The rows of T fall into several groups, which share some directions, and each row is roughly a mix of its group's hidden directions, except one row that fits no group.
T:
[[ -4  20   1  41 -49 -22   4  14   1   3 -66  -1  19]
 [ 21 -35 -12  24  -1  19 -46  -6 -16  60 -11  31 -11]
 [ 30  39  44  -3   1  31 -30  11  17  10  10  22 -52]
 [ 24 -27  -8 -20  22 -26 -44  12  46  -5  46 -24  12]
 [-14 -19 -28 -38   2  35 -11 -12  43 -16 -40  -3  44]
 [-18 -40 -13   2  14  -3 -32  12   1 -28  57  47 -14]
 [ 12  27  35 -30 -41  -4  16  16  20  13 -55  -6  35]
 [-15  -7  63 -13 -28 -15  41 -35  18 -10  31  16   2]
 [-14 -14 -14  13  54 -11 -42  -9 -25 -11  53  24  -3]
 [  4  51  19  -4 -22  53  -7  -5  27  -4 -37 -37   9]
 [ 33  11  -1   7  20 -20  52  20 -29 -11  -2 -29 -54]
 [ 31  57  21 -32 -23 -28  30  -2 -16 -33 -16 -16  12]
 [-25 -36 -14 -10  37 -42  27 -43   0   6  42 -14  -1]
 [ 10  18 -17 -18 -16   8   4 -19  33   9 -16 -76  30]
 [-68 -14  46   5  10  -9  16 -10  33   3  35   2  11]
 [  4  44  18  19   4  31  -9 -13  19  23 -12 -68  20]
 [ 52  17  36  -1  -2 -33  12 -10  -7  21  13 -53  30]
 [ 10 -14 -59  14   9 -18 -37 -11 -12 -16  27 -46 -28]
 [ 19  32  36   6 -19  19 -25  57 -14  10 -44  13  16]
 [ 20  -7   8  20   1  12  46 -11 -38   7 -53  45  18]
 [ 42  38  26 -17  16   1  50   9   0  -6 -44 -31  -6]
 [ 15  -1 -32   6  46 -34   7 -19 -49  -3  36 -16 -32]
 [ 15  37  19  42 -20  39 -16 -15  17  33 -26  29  32]
 [ -5 -30  17  45  50   0  21 -40  10  29  15  11  29]
 [-29 -27   5  -6   9 -42  11 -11 -18 -42  56  28 -11]
 [  7  16   8  29 -13  21  47  -4   1  55 -51 -15   5]
 [ 31  31  31  -6   3  -2  -2  34  28 -15 -27 -62  14]
 [ 14  10  25  16 -12  13   4  41 -44 -24  -9  48 -43]
 [  5 -44  26   7  14  14 -25   3  63  31  31  12 -13]
 [ 11  27  14 -21   8 -25  58 -16   1 -27   3 -54 -24]
 [ 21  10  11  39 -17  49  10   4  15  30 -61   9   6]
 [-18  37  10   1 -48  -1  13  -3 -51  14 -51 -10 -12]
 [-64  18  13  -1  30  -3   4 -34   0 -28  50  -2  -7]
 [  3  52  41  -9  -9   0  10   3 -53 -16  -8  32 -32]
 [-28 -56 -42 -24  21 -22 -16  25  21 -20  10  -5  31]
 [  9   5   8  -9  50 -51 -14  39 -31 -33  21  -2 -18]
 [ -4  -2  32 -15 -11  37 -10   9  44   9 -50 -49  -7]
 [ 18 -14  38  21  32  -4   8  40 -22 -15  18  59 -17]
 [-18 -33 -65  34   8  10   8 -29   4   5 -23 -11  38]
 [-30 -14  -1  47  64  22  17  -9  -3   6  38  11  -2]
 [ 14   4  26  20  28   2  15  42  28  14 -33 -62   4]
 [-10   9   1 -17  15 -29 -17 -30   2 -36  72   7 -26]
 [ -6 -35  24   5  47  16  -7  42  -9   9  24  49 -23]
 [ 56 -23 -36  31  31  13  -9  27 -17  -7   8  34 -25]
 [ -6 -37  18  21 -46  -2  33 -46  38  24  12  -7  16]
 [-59 -47 -36   9  18  16 -16  32  10  23   1   2 -18]
 [  4  -7  -9  66   2 -15  -2  48 -18 -23 -19   8 -40]
 [ 10  -3  14 -37   5  43 -34 -51  22  21  35   2  22]
 [-38 -28 -21  -9 -15 -40   9 -24 -34 -42  34   4 -25]
 [-54 -12  48 -39   2 -33 -15  -9  10 -15  15 -31   8]
 [ 35 -16   6 -31  42   1   2 -43   7  33  -7 -29  43]
 [ 13   1 -51  -2  39 -16  -3  -2 -66 -23   4  18 -13]
 [-33  38 -27  39   6   9  26 -45 -42  -2 -11 -20  10]
 [ 24  -5 -12 -37 -42  50 -26  -4  30  33 -12  -6  27]
 [-27  -3 -32 -11 -29  10   7  11 -39 -18 -12  48 -52]
 [-22 -35  27   6 -17  39  -8 -13  32  50 -23  35  12]
 [-19 -33 -33  26  22  -9   1 -34 -22  -6  43   8 -51]
 [ -8 -34 -48  -5  44  17 -11 -41   0 -19  38 -24   0]
 [-36   4  28   7 -53 -10  30  -8 -20  26  22  -7 -47]
 [ 34 -15 -32  43  -3  41 -33 -17  16  14 -44  -2  10]
 [ 12 -40  -3   9  11 -24  14  43  -5  35 -42  -7  48]
 [-26 -18   4 -31 -25  -3   9   5  14 -46  -2  69 -11]
 [ -4  26  42   4 -19  -7   0  55   2 -10  49  37 -10]
 [-23 -54  -3  18  26 -14   7 -22  40  40  13 -32  18]
 [-20  -7 -18  17 -14 -14  21 -38 -56 -24  15  36 -38]
 [ -7  -7  28   9  11   0  36  18  -9 -45  26  35 -58]
 [ 24  29  16 -51 -10   7 -23  39 -21 -22   7   0 -50]
 [-34  -2 -35 -22 -48  -9 -25  21  17  24   6 -47  21]
 [ 19 -18  25  11  70  -3  -2  26 -11   3  28 -17 -41]
 [ 20   5  31 -36  62   8   1  -2 -14  -5  54   9  -9]
 [  4   9  23 -27   2   0 -23  74  21 -16 -21   2  37]
 [-61 -19 -27  18 -16 -54 -25  -5   6 -26 -11   2  14]
 [ -5 -14  23 -19  36   1   7 -30  -9 -63   6  49  -3]
 [ 26   3  44  26   1  14  -7  61  48  12   7   3  15]
 [  7 -29 -32 -31  18  21 -36  31  29  -1  -3 -55  14]
 [-22 -43  -4 -28  19 -24 -12  24  35 -34  10  43  28]
 [-35 -42 -38  15 -10  21 -10 -25  23 -22  39  -7 -37]
 [  6   2  57 -25 -13  10   9  48   6   3 -30  47 -14]
 [  1 -11  34  18  36 -34  19  -4 -40 -17  32  47 -19]
 [-16   2  -4   3  54 -14   5 -59 -23   7  48  -3   1]
 [ 33   9 -13  30  -8 -28  -8  33 -15  49 -28 -41  24]
 [-26 -42  21   0  30   5  41  14   7  47 -41   0  17]
 [  5 -27 -36  10  10 -14  25 -13 -43 -32  26  30 -47]
 [ 23  -8  34   6  30  -5 -11  48 -15 -18  37  29 -45]
 [-49  16   5   0  20 -27  35  29  18 -17 -19 -15  53]
 [ 10  19 -59   6  -7 -37  15  19 -25   7 -27 -48  18]
 [ 27   5 -38 -11  11  47 -15 -30 -20 -26 -18  21 -48]
 [ -5  -1  13   9   8   0   3  18 -38 -29  15  82   0]
 [-11 -28  -2 -25  40 -33   7 -41  29 -22  39 -32   6]
 [ 25  19 -44  28 -12 -49 -22   8 -41   4 -29 -25   3]
 [-20  51  16  -1 -44  30  16 -18 -18  32 -42  -5  -9]
 [-59  17  13  25 -20  36  37 -18  -5  15 -35 -19  12]
 [ 30 -19   7   8  16  20  -7  56  -2  42 -54   7   7]
 [ 20  25  51  24 -16  -3  28  43  -2  -9 -48  18  -9]
 [ 29  -4  28 -16   1  52 -21   5  23 -32  43   8 -37]
 [-24 -29  -6 -23  -8 -20  17  10 -38 -24   9 -23 -66]
 [ 25  26  56  33  10   8   3  22  42  30   5   8  33]
 [ -9  32  -5 -27 -61 -15  14  44  -9 -20 -22 -31  12]
 [-18 -13 -13  22   1   4   6 -54  -7  -8  45  42 -44]
 [-15 -29 -11  53 -35  14  14 -31  22   7 -43   0  32]
 [-21   3 -30 -23  -2  -4 -21  -5 -24 -29  46  16 -61]
 [-30 -10 -20  19 -23  17  21 -61   2  31 -43 -20   6]
 [-24   0  -7  -4 -39 -48  40  22   7 -12 -51 -22  -5]
 [-25 -29 -16  -7  41 -38  43 -14 -15  43  20   3  24]
 [-37 -16 -18 -48  13   6 -15 -15  12 -31  57  20  15]
 [ 15  18  12  25 -33  35   6  14 -13  10 -75   7   6]
 [-20   0 -40 -26  -7  -5  -6 -43 -12 -42  57   9 -10]
 [-30 -14   2  11 -12  -1 -13 -46  -8 -54  32  48  -9]
 [ 14  10   0   7 -13  19 -44  15  33  44 -21 -58   6]
 [ 18 -43 -19  30  27 -18 -39  28  25  19  25   3  40]
 [ -7 -43 -26  -8  30  -8 -23  -3  35 -20  61  18   9]
 [ 18  22  41  27 -42   2  34   4   1  12 -58  15  -8]
 [ 12  16  22  -1   1  41   0  -1  29  22 -28 -66  30]
 [ 32  27 -26  17  36 -24  11 -26 -64 -16   2  15   4]
 [ 28  -2   2 -51 -20  14  28  42  22  20 -31 -38   2]
 [ 51  -3   3  18   8 -46   1  37 -27  37 -24  -5  28]
 [-10  -8  40  30  26   6  32  60   2  13 -30  28  -2]
 [ 26 -11 -28  42 -26 -29  35 -23 -33  27 -27   0  29]
 [ -4  39 -30   5 -40   3 -13   6 -41   0   3  -2 -62]
 [ -4  -9  70  33 -16   1  10  40  31 -19  -3  19  13]
 [-23  23  11  -8 -25   0   6 -24 -24 -14  44  19 -66]
 [-29  39 -24  -4 -14  32  -9 -47  -2 -29  26 -31 -30]
 [-18  23   7  -5 -21 -19   7 -32 -24  35 -46 -57   7]
 [ 25  16   1  36 -19  24  30 -17 -15  33 -57 -17  27]
 [-41 -44 -37 -16  10 -23  18 -27 -22 -22  37  21 -18]
 [ 12 -23  27  -3  21 -46  21  -3 -27  -9  28  62  -7]
 [ 49  -1  34 -62  -5   8 -34 -23   5  18  12 -11 -15]
 [  3 -32 -29  22  43 -27   6   6 -43  51  -2   3 -24]
 [ -7  49  -1  -4 -37  16  22 -19  -6 -21 -41 -41  35]
 [ -6  14   0   5 -33  24  -1  21  30  28 -49  -6  59]
 [ 17  16   9  -6   4  -3  14  62 -24  27 -39  37  32]]
Here is one row of each group, with its name. Which group are the others in?
[ -3  26  -7 -69  -3  -1 -16   0  24 -23   1 -56   0] => N
[ -3  -4   7 -34  18  16 -29  -4  42 -11  38 -62   4] => S
[ 32  -4   0  -9 -11  53 -44  -5  36  32  -5 -33  23] => P

[-13  -7  31 -33   3 -24  -3  24  33 -44  54 -19 -16] => N
[ 36  14  34 -32 -11  28   5 -22  29  -6   2 -60  19] => S
[ -4 -33  23  12 -31  34  26  19  22  46 -48   3   7] => S
[ -5  23  10  39 -35  45  25 -34  33  21 -24  21  15] => N
[ 12 -12 -16 -20  40  15 -33 -28 -20  -3  67  17 -14] => P
[ 13  15  51 -40 -16   8  -3  47  15  -2 -29  30  29] => P
[  8  14  55 -11 -10 -21   6  28  33 -12 -17 -59  12] => N
[ 26  41  40   0  -1  23 -13  45 -29  23 -37   8 -19] => N
[-13 -19  -3 -29  28 -21 -53   7  28 -17  39   1  43] => N
[-11  -5  -9  27  31 -33  24 -57 -11 -11  30 -13  42] => S
[-39  53 -15  23 -32   8  23 -26 -31  -3 -19 -35   3] => S
